Named moves (each a turn or a mirror), then the moves between two rows, first move first; the first pair answered:
move k_334:
[ -9  27 -13  -5  -8  -8 -17   0 -29  13  40  -4   1  32  -4   0  11   2
   2  -4   0  -9   1  15  -5  -9 -25  -9   2  21  13  11  -6  12  -2 -28
 -23  17] |-> [-10  27 -13  -7 -14  -8 -18   2 -35  12  41  -2   1  32  -5  -2  10   4
  -9  -3  -2  -8  -2  13  -1  -2 -25  -6   5  23  10  12 -10   9  -2 -25
 -23  14]
[ -2   5  19  -3  -7  14  -5   2  -4   4  -6 -10 -10 -15   0 -17 -21  -8
  -9  -1 -12  -5   8  -5   8  14  -4 -13  14   9  10   8  -1 -38 -21  17
  -4  -6] |-> [ -2   3  12   2   5  11  -2  -4  16   3 -11  -9  -6 -13   2  -7 -14 -10
  33  -3  -2  -5  16  10   8  -9  -5 -18   8   8  25   3  17 -23 -21   6
 -14   2]
[ -2  17 -12  -5  -1  -3  -8  -8   4  -2   7 -10 -15 -17  12   6  20  10
  -7  19  -6   0   8 -18  -1  -7   9   4 -14  -4 -26   1  -6  -7  -9   0
  10  14] |-> [ -2  14 -13  -3   3  -6  -7  -8  12  -1   5  -8 -13 -14  12  10  20  11
   8  18  -3  -2  11 -10  -1 -16   8   4 -15  -4 -20  -2   0  -3  -9  -4
   7  16]
[-31 -18  -2   7  33 -11   5  40  14  12  -8 -10  -8 -14  25   4  24  29
  35  10   8  -5   4  -1 -22  -9   1   9 -10   1 -10  -7  19  17 -26 -19
   0  22] |-> [-31 -12   8  -2   7  -6   2  47 -20  13  -2 -16 -18 -18  23 -17  15  31
 -20  12  -4   1  -7 -27 -23  23   0  13  -3   5 -34   0 -13  -9 -23  -2
  14  10]
move k_448:
[  6  12  22   7 -13 -12  -6   3 -30  -6  12   3 -17  31  35  19 -24  -7
 -30   3  14   4  -3 -24  -9 -10  -6  -1  -2 -38  27  13  21 -10  18  54
   1  11] |-> [  6   6  14   1   2 -15   0  -2 -11  -9   5   8 -15  32  41  30 -18  -4
  -9  -1  23  11   8 -15 -14 -14 -11   2 -15 -37  40  12  34  -1  21  44
 -14  12]
[ -1   5  12   6   2  -3  -5   0   9   4   5   2   6 -11 -10  -4 -10 -12
  13  -8   2  -9   2  -5   7  -4   1  -5  13   1  10  -2  -7   4  -1   1
  -1   6] |-> [ -4   1  -1   0  14  -8   0  -6  14  -2   1   2   8 -17  -3   2   6  -1
  19  -5   7   0  15  -3  -2  -2  -3   1  -4  -3   1   4  -8   0  -3  -3
  -3   2]
[ 12  -5  20  16  -9 -15   8   8   2 -10 -15 -18  -8 -15  -8   2  -5  10
 -13   4  -3 -13   3 -23   6  -1   1  22  20  12 -25   6 -29 -13   2 -17
   7  20] |-> [ 10  -7  22  20  -4 -11   8  10  19  -9 -12 -13  -9  -7  -8   9 -21   2
  12  -4   4 -19  -3  -7   6 -13  -2  16  20  15   2  -3 -11   3   7 -24
 -12  30]
move k_749:
[ -6   5 -16  -6  16 -15  -1 -11   0 -10   1   6   7  -7  17  12  43  14
   8  12   9  10  20  12  -2  -1 -15  12 -22   6   0   6   6  -8  -1 -15
  -6 -11] |-> [ -8   8  12  -9  -7   5  -3   3   2  -7   8   8  -2  10  13   1  -9  -3
 -13  -4   6   2  -5  18   2  21 -17   6  -5  20  39  -9   5   1  14  -7
 -30  -4]
[ -1  -2  13 -14 -23  16  -4  13 -28  -4  -1   5 -16  -3   1  -2 -20   2
 -60   0 -11  16 -14 -14 -10  43 -10   7   1   8 -13   9 -22 -18  14  24
 -12 -18] |-> [ 14   5  19  13 -36   6 -14  19 -36   5   6   3  -6  -5 -14  -8 -17 -10
 -32  12 -20 -16 -24 -12  13   0   5 -15  33  -2 -28  12 -21 -19  -4  29
  20  -8]
[ -4  10   9   0  -5   3   6   2  -7   3  -3  -8  -2   3  13  -1  10   9
 -18   8  12  -3  -3  -4  -1   7  -1   2   3  -8  -5   1 -12  -8   4  -2
   3  -6] |-> [ -1  12  14   1  -9   3   5   5  -7   5   0  -9   0   5  10  -3   4   6
 -17   4   9  -7  -7  -3   0   4  -1  -1  10  -7  -1  -1 -12  -7   5   1
   5  -4]
[  0   3 -20   6  10  -4   3 -13   4  -4  -8   1   1 -10  13   7  25   6
  22   2  10   6  17   5  -2 -19   2  -8 -16 -16 -17   3  12   2 -14 -14
   5   2] |-> [ -9   2  -5 -11   3  14   8  -7  11  -7  -8   2 -10   2  15   7 -10   5
  -2 -13  13  20   5   6 -10  16  -7   1 -20  -4  15  -9  11   9   3  -9
 -29   3]
Then:
Each pair is 2 to 3 moves apart.
[ -2   1 -21 -13 -10 -14   4  14   0  14  -4  16   3  19   8  11   6 -12
  10 -40   7   4 -12  10   4 -10  -4   6 -38   9 -10  16 -15  10  -4 -17
  -7   3] |-> [  5   3 -20  -2 -14 -13   2  15  -3  18  -1  16   7  20   3   7   1 -17
  17 -39   1  -6 -16  11  14 -23  -3  -2 -24   7 -14  17 -13  12 -10 -14
   1   8] : k_749, k_749
[  9  -3 -10  20  23   1  -6 -13  25   0 -15  10   9  12   9  15   4  -3
  48  -4  17   9  10  20  -9 -15 -12  -5 -17   4  28  -5  11  30  10 -20
 -29  11] |-> [ 23  13  12  30 -25   3 -21   4 -34   5   2   0   8   2 -14 -18  -5  -8
 -21  13 -14 -11 -14 -17  14   2   4 -10  21  -2 -26  14 -34  -8  -1  10
  25  -1] : k_749, k_334, k_749
[  3 -39 -14  18   7 -12 -35 -21 -10 -11 -12  21  24  -1 -19   1  24 -16
  -9  18   6  -4   5  14   9  -1   7  19 -18 -12  -8  10   6   2 -33   2
  -4  27] |-> [  9 -36  -6  23  -3  -7 -38 -13 -13  -8  -7  23  24   3 -26  -4  11 -25
  -9  19   4 -14  -6  16  19  -4  12  13  -3 -13  -3   7   8   4 -35   5
  -2  29] : k_448, k_334
[-10  11   9   7   9  13   5   3  15   2   1   6  -4  16  -2   8  -9 -11
  25 -14   2   3  -2   3   3 -12  -3  -5   1   0  25  -2  14   9   7  -6
 -22   6] |-> [-12   7  -2   3  21   6   9  -3  14  -4  -5   7   0   9   3  15  13   1
  28  -7   7  15  12   0  -4 -11  -5   3 -13  -3   9   4  13   3   3 -10
 -16   1] : k_749, k_749
[ 14  11   9  19 -25  -2 -18   0   0  -2  -8   0   3  26   6  15  -3 -15
  16  -8 -23  10 -19  27  -8   2  19  -3  10   4   9   0  16 -13   2  20
 -11   2] |-> [ 16  10  -4  17 -21 -11 -18  -3 -12  -5  -9  -1   4  17   8  13  22  -2
   5   1 -26  17  -9  15 -11   5  20   4  -1  -4 -18  12   6 -28  -5  21
   6  -4] : k_749, k_334
[  1   0  -5  -7   3  -2  -1  -1 -13  -3   1   0  -1  -6   8  -6   8   6
 -25   9  -7  15   4 -15  -3  14   2   9  -5   0 -15   2 -14 -11   5   8
  11  -4] |-> [ -4  -9  -6  -7  17   1   6  -5  14  -4  -3   5   1   2  12  11   3   0
  10  -3   5  15   7   7  -8   2  -2   6 -12   4  15  -8   9  11  10  -6
 -13   4] : k_448, k_448
[-19 -12  17 -11 -13   2  -1  -6   3 -10 -11  17 -11  11  10 -19 -12  18
  -6 -18  -1  30   9 -11 -23  -4  13   9 -18 -13  -4   3  -3 -16  18  10
 -14 -12] |-> [-10  -6  25   1 -32   2  -8   1 -10  -3  -3  16 -12  13  -1 -29 -22   9
  -9 -13 -12  12  -1 -15  -7 -11  18  -2   5 -13 -11   6  -9 -19  12  20
   0 -10] : k_334, k_448, k_749
[  5   1   0   2  -5   6   0   8 -15   3  -5   2  -6  -1  -4   0   2  10
 -21   0  -7   0  -7 -12  -1   8   7  -6   4   9 -17   9  -1 -14  -6   6
   4  -5] |-> [  7   1   4  14  -2   5  -3  10  -4   6  -2   5  -2   1  -7   2  -7   1
   5  -3  -6 -12 -12  -2   7 -11  12 -17  17   7  -8   4  11  -1  -9   2
   4   4] : k_334, k_448, k_448
[ -2   2  -8   7  21   0   6 -35   6  -1  30   5 -27  -9 -26  -9  -5 -13
  -4  -7 -42   0  -4 -19  15 -26   7 -12   1 -36   0   4  -4  -2 -33  30
  14  -7] |-> [ -4   4  -6   3  19   2   5 -35   3  -3  28   3 -27  -6 -27 -10  -5 -10
 -14  -6 -43   2  -4 -22  13 -18   6 -10  -1 -33   0   5  -9  -7 -32  33
  13  -9] : k_334, k_448, k_334
[  2   4 -11  21 -19 -15 -11   6 -20   5  -1  -9   0 -12  -5  -9  13   0
  -5  21 -10   5   1 -15  -5 -33   4   3  19 -23 -37   2  -6 -11 -11 -14
  26 -10] |-> [ -2   0 -21  13  -6 -18  -6  -1 -16   0  -6  -9   3 -15   6  -1  25  11
  -8  21  -3  22  15 -15 -18 -23  -1  11   0 -24 -38   3  -7 -14  -6 -16
  18 -15] : k_448, k_334, k_749
[ -1   5   6  17   7  21  -8 -23  -8  14   0  20 -44  -2  -3  -2 -14  -4
  10  16  11   4  17   6  13 -22  17 -24  12 -15  -2  -4  13  22 -18  13
  18 -20] |-> [ -2   6  10   5  -1  29  -9 -19 -21  11   1  17 -48  -4  -3 -10 -22  -2
 -20  16   8  14  16  -5   8   4  13 -17   9 -13  -7  -1   0  12 -15  21
  15 -27] : k_334, k_448, k_334
[ -7  -6 -13   3  23  -9   8  -4  30  -2  -1  -8   4  -3   9  15   5  -1
  33  -6  14   0   5  19  -2 -15  -6   5 -11   4  17   2  27  11   3 -18
 -12  11] |-> [ -4  -1 -23  -2  16 -18   7  -8  -5  -6  -3 -13   7 -19   6   5  35  14
  -3  11   4   9  12  -7  -5  -5  -1  14 -15  -3 -32  17  -1 -15  -7  -6
  21  -3] : k_749, k_749, k_448
[ -7   7 -11  -6  23   7  18  -4  22 -14   2   4   0   2   0   1   3  17
  21 -10   5   8   6   9 -24   0   3  -7 -23   8  10  10   5  -9   9 -11
 -28  -6] |-> [ -7  10  -1 -10  10  15  18   0  16 -11   3   4  -5   6  -1  -5 -17  14
   4 -16   3   7  -3   7 -26  14   1  -7 -15  15  18   6  -2 -10  15  -5
 -34  -9] : k_334, k_448, k_448
[ 21  13   9  18 -15   5 -20  17   4   7  24   0 -15  13  -1  -6 -19 -16
  22  15  -5 -28 -11   2  46 -31   7 -15  42  -1  12 -14  10  12 -12   7
  26  10] |-> [ 13  12 -19   3   4 -12 -15   2 -17  -7  12  -4 -10  -9  11  -3  37  13
  -5  30  -4   0  18 -21  25 -15   4   4   6 -11 -41  10 -12 -16 -18  11
  49  -8] : k_448, k_448
[ -9   9  13   8 -26 -24 -22   8 -15  16 -14  15  -1  -6 -11   8 -12  -3
  -2 -13   0  28  -6 -20   3  18 -13 -23  32  -9  13 -12  12  -4  -1   1
  -3   9] |-> [-10   7   9   1 -23 -24 -20   5 -17  15 -18  12  -2  -7  -5   9  -8   1
 -11 -12   1  36  -1 -25  -4  28 -16 -17  23  -7  11  -9   8  -9   2   0
  -7   3] : k_448, k_448, k_749
[  5   0  16   8 -19  19  -6   8  -9  -3   4  -4  -1  11 -15 -11 -15  -3
  -1 -14  -1 -15 -22   1  12  -2   6  -9  20   9   8  -7  -4   9   1  -2
   6  12] |-> [ -3  -8   2   1   5  13   5  -2  14 -10  -4  -4   0  10  -6   3  -3   2
  25 -20  11  -3  -7  14   0  -5  -5  -3  -3   8  24 -10  11  21   5 -13
 -15  12] : k_448, k_749
[ -1  -9   8 -24   2   8  17 -12  -9  -8  10  -6  -3  -7   9   0  14  -2
 -15  -3  -6   2  10 -22 -10  26   3   8   7  15   1  20  -6 -10  22 -16
  -5   8] |-> [ 11  -8  12  -3  -3   1  13  -9  -5   0  17  -7   4  -9  -1  -1  12 -16
  18   3  -9 -21   5 -12   8 -13  13  -9  33   9  -2  19   4  -1  10 -19
  15  16] : k_448, k_749, k_334
[ 14   4  12  13  -4  11   1   7  15  13   9   2   6  -4  -5   1 -16 -18
  20  -4   4 -14 -15  14  22 -31   5  -7  19   3   9 -21   4  17  -5 -12
  -2  22] |-> [ 16   8   3   3  -8   3  -1   7 -17  10   7  -4   6 -21  -1  -9  14  -4
 -19  12  -7  -6  -5 -10  17 -17   7   4  11  -7 -36  -4 -24 -14 -11  -2
  27   8] : k_448, k_448
[ 15   3  -7  14   1 -15   1   3 -29   6  -4  -3   7 -15   6  -3  29   6
 -13  27 -15 -10  -1  -2  10  -1  23  -1  11  -8 -47  10 -19 -21 -19   3
  45  -1] |-> [ -4  -8 -20 -13  30 -10  16  -9  -7  -5 -15  -2  -1 -12  26  14  40  23
 -14  14   5  23  19   7 -21  26   5  20 -34  -2 -22   4 -12 -12  -5  -9
   5  -7] : k_334, k_448, k_749
[  0   1   6   4 -13   7   0   4  -5   6   5  -2  -2   9  -7 -10  -3 -11
  -4  -1  -1  -6 -15  -5   8   0   9   0  15  -3   5  -7  -5  -5   9   2
   5   5] |-> [  1  -1  -3   3  -7   1  -1   0  -9   2   4  -3  -1  -2  -6  -7  13  -4
  -6   5  -2  -2  -5 -10   4   1   9   2   8  -7 -13  -2 -10 -10   2   2
  17   0] : k_334, k_448, k_448
[ -4 -23  18  15  -6  19   0  30  -1 -25 -14  -6  -1 -19  10   3  -7  15
  36   7 -18  -9   0  58 -17  -1   5 -24  15  27 -10  30   9  -4   4  10
 -10   8] |-> [ -8 -27  18   4  -2  23   3  30  -1 -29 -17  -6  -6 -19  14   5  -6  20
  28   4 -14   3   2  54 -26  12   0 -16   1  29  -4  30   6  -6   9   8
 -21   3] : k_749, k_749
[ -7   3 -11  -3  12  -2  12   9  -5 -22 -10   1   2   3   7  12  15  -9
 -19  -1  -7  23   8  -4 -12  11 -12  18 -15   5  20  -3 -12   2  14  10
 -15  -6] |-> [ -3   0  -9   8  16  -3   9   9   8 -16  -8   4   6   7   1  19   6 -20
  15  -2  -3   8   2   9  -2 -14  -7   6  -4   3  37  -7   7  15  11   5
 -16   4] : k_448, k_334
[  2  21  -5  36  -9   8   1  -6  -6  12  23  -9  -4   5 -19 -24 -14   4
   9 -21   2 -25   9  -4   2  -9  13 -16  36   3  -4   2  -6   1  10  -5
  -5   9] |-> [ -6  17 -22  15   4   4   9 -17 -12   3  17  -9  -8  -5  -9 -21  16  26
 -15 -17   7   3  27 -17 -18  15   5   4   5   0 -27  10 -19 -14  12  -4
  -6  -3] : k_448, k_749, k_448
[-13 -10  29   0   2   9   2   3   8   1   6  -1  -4  10  -4   6 -29 -26
  28 -11   1  -7 -13  25   2  -4   0 -13   7  10  31 -16  13  17   9  -3
 -22   9] |-> [-24 -13   5 -26  18   1  13  -9  -8 -10  -6  -5  -6  -3  13   8  13   5
  -9  -4   6  28  15   3 -26  29 -10  11 -36   5  -3  -2  -8  -9   9  -1
 -19 -11] : k_749, k_448, k_749
[-12  -4   2  -2  14   4  10  -7   3  -2  -1  11 -21   0  11   9  -2   7
   1  -8  -2  13   6   7 -10  21 -16  11 -15  -3  15 -14   8  -6  14  -7
 -19  -9] |-> [  5   4  11  26  -4  -4  -4  -1 -12   8   5   7 -10  -1  -7  -2  -1  -4
  17   8 -13 -16  -6   6  16 -15   1  -5  21 -13 -10 -10   7 -11  -1   0
  18  -4] : k_448, k_448, k_749
[-31   6  22  16  24  -3  20  24  12 -20 -24  16   9  21  -3  -5  23   5
  24  30  -3 -17   4 -17  22 -20 -13  -5 -19   7 -22 -24 -10  -4  -7 -13
  13  13] |-> [-31  11  39  15   6   9  18  33   7 -16 -19  15   2  31 -10 -14  -5  -7
   5  25  -9 -27 -13 -22  28  -6 -12 -11  -2  15 -11 -29 -17  -8  -1  -5
   6  14] : k_334, k_448, k_334
[-10  12   7 -15   3  -1  -6  14 -12   9 -11  -2  -5  -7  -3 -12   8   0
 -31  -2  -6   3 -14 -21 -15 -17  -4 -13  17  -5  -1  -8 -18   0  18   2
   0   8] |-> [-15   8   2 -23  10   0  -1  10  -3   6 -17   0  -7  -4   2  -6   9   3
 -26  -5  -3  12 -11 -16 -23 -10  -9  -8   3  -5   9 -14 -13   6  22  -2
 -14   9] : k_334, k_448, k_749
[-10  -6  -5  19   0 -24 -20 -33  44   2  16  10  10  16   7  -4   3 -21
  39  -8  -3  -4  -3  29   9 -26  -9   4  11  14  17   1   5  16  -2 -38
   6  -7] |-> [ -6   1 -11   6 -13 -30 -20 -32   3  -2  17   3   8  -1  10 -18  29  -4
 -22   7 -17  12   6  -5   0   5  -9  17   2   7 -33  18 -32 -20  -7 -22
  38 -29] : k_749, k_448
[-15  -3 -15  -4  25   1   8 -14  33 -18  14  13   9  -5  29  11   4   9
  14   3  13  18  12  -6 -15   6 -18   4 -27  10  41 -16  12  10   3  -4
 -30  13] |-> [  2   2 -17  25  19 -12  -4 -11  24  -8  17   9  22 -11  17   8  17  -2
  47  22   4 -13   9  -4  10 -40  -4 -14   1  -5  15  -9  15  11 -16  -1
   7  20] : k_749, k_749
[-15 -13  -1 -20  25  12 -21 -14  31  -3 -12 -13  23   8  14  -7 -17  -6
  45  24   2  19  31  35   0  -8  -4  20 -23  10  21  -7  16  -4   4 -15
  -6  13] |-> [ -6  -6  10  -3   9  13 -31  -6  24   5  -4 -12  26  11   2 -14 -30 -20
  51  29  -7  -5  17  34  21 -24   5   4   4   9  19 -11  17  -5  -2 -10
  11  18] : k_334, k_749, k_334
[  1  -7 -18   2  12  -9  -2  -3  -9 -13 -11  -8  25 -10   0  -4  44  12
 -13   5  -5   8  10  -7 -13 -13   8  12 -19 -12 -49  13 -17 -15   9   3
  35  -8] |-> [ 15   2  11  19 -20   3 -14  13 -14   2   3  -8  23   2 -20 -21  -1 -13
 -13   3 -18 -24 -20  -2  16 -25  17  -8  24  -7 -30   5 -16  -7   8  13
  40   3] : k_334, k_448
[  7   5  -5   7  15  14  -2  -4 -53  25 -12 -20  -3 -14  -1 -32 -13   2
  -2  23  -1  -7  23   4   3  10  13   7  -4 -21 -20  -1 -16 -18   2 -13
  21   8] |-> [  8   6  -3  11  12  15  -6  -3 -54  27 -12 -20  -3 -14  -5 -31 -17   0
  -1  21  -3 -10  18   6   9   4  12   1   0 -23 -19  -1 -14 -17   3 -11
  23  10] : k_749, k_749, k_749
[  1   2   8  10  -6   3  -7   1   9   4   9   3  -1   5 -13  -2 -23 -13
   8  -2   2  -9 -18  11  16  -8  -5 -10  13   3  26 -11   3   9  -5  -4
  -9   7] |-> [ -7  -1   2  -5   4   3   0  -3  15  -2   4   8  -5   5  -5   6 -16  -3
   2  -7   8   8 -11  10   2  11 -13   0  -5   6  33 -11   5   9   2  -9
 -23   1] : k_448, k_749
[ 18   7 -20  26   4 -18 -21  -3 -31   9  -8 -10  18 -20  -7  -3  47   9
  12  18  -4 -22  11 -11  20 -40  14 -14  22 -15 -55  14 -10 -14 -21  13
  72   1] |-> [-15 -17 -37 -23  49  -3   6 -17  13 -13 -26  -3   0  -8  27  23  46  31
   9 -15  31  39  39   8 -35  16 -19  21 -52   2  10  -5  13   8  16  -8
 -14  -6] : k_749, k_334
[ -2  -5   5  12  -5  10  -4  11   6   2   0   3  -5   2  -4  -9 -16  -3
   0  -5   1 -11 -12   0   3   0  -2  -3   9   5   5  -3   0   2  -2   3
   1   3] |-> [  0  -6   1  16  -1   5  -7   6   7   2  -2   5  -2   0  -4  -7  -6  -1
   9  -1   2 -16  -8   0   5 -10  -3  -5  10   3   0  -2   3   1  -8   2
   9   7] : k_749, k_334, k_448
[ 11  26   5  16  -6  19 -11 -10  10  -7   4  -2 -27 -20 -19  -6  25  19
  -8 -11 -21   5  14  11  41 -38  -4 -10  -1   3  -5  -4  -8  18 -10  -1
  24   4] |-> [ 11  27   4  11  -8  20  -9 -12   4  -8   3  -1 -28 -24 -19 -10  27  22
 -25  -9 -22  11  15   1  36 -25  -7  -6  -6   3 -14   1 -17  11 -11   2
  26  -2] : k_448, k_448, k_334
[  3   2 -18 -16   4  -6   1  -3  -3   4 -10   5  10 -10  10  -7  28  15
   1   6  10   0  10  -9  -7  -6   0   5 -16  -2 -39   5 -14  -6  -4   4
  20  -6] |-> [ -5   1   5 -28  -9  18   3   7   5   5  -4   9  -3   8   8 -12 -20   2
 -18 -14  10   5  -7  -1  -9  26  -9   6  -8  11   6  -6 -11   6  14   4
 -19  -1] : k_749, k_448
[ -7 -15   0 -32  -2  15  -9  -2  10  12 -24   9 -29  24 -19   9   1  18
 -27  -4  -7  18  28 -10 -23  22  -7  15  -1  21  27   8 -17   3  18 -15
 -29  24] |-> [ 15  -3  12   4 -20   7 -26   6   1  29 -14   8 -16  22 -41  -1  -5  -3
   0  10 -18 -24   9  -6  15 -27  13  -9  45  10  13  12 -12   4  -2  -7
  11  34] : k_448, k_448, k_749
[  6  14   0  22  -4  -1  -5 -16  -9   5   3 -22  10  -9  12   0  18   5
 -12  16 -17  -4  15 -13 -15   2   1   3  -8  -9 -19   9 -11  -2  -8  14
  23 -18] |-> [ -4   6  -1  18  14   7   1 -20  21   0  -2 -20   5  -2  20  16   5   3
  18   0  -5   4  16   8 -25   1  -7   3 -22  -2  22  -4  11  20   2   0
 -12  -8] : k_749, k_334
[-25  -2   7 -19  -7  10 -10 -11  36  10 -19  -4 -52  26   4   2 -32 -19
  25   8  15   2  -9   3 -43  -1  31 -18  -7  13  62  -9  20  14  23 -22
  -8 -13] |-> [ -8  13  18  -9 -43   1 -22  -1 -12  17  -8 -13 -49  14 -13 -24 -23 -17
 -19  32 -12 -18 -22 -28 -23  -2  49 -25  26   4   3   9 -15 -19   3   2
  49 -22] : k_749, k_334
[  6   0   4 -45  10  -6 -22 -29 -20   4  -8  -5   7 -30  23  20  21  14
 -27 -17 -35  -2   1 -18   5  14 -15  19   2 -18 -10  21 -19 -19 -10   0
  22 -12] |-> [ 16   6  12 -29  -3  -6 -29 -23 -26  11  -2  -5  12 -27  12  14  10   4
 -16 -14 -41 -20  -7 -15  19  -4  -9   6  22 -20 -14  19 -16 -17 -16   5
  35  -7] : k_334, k_448
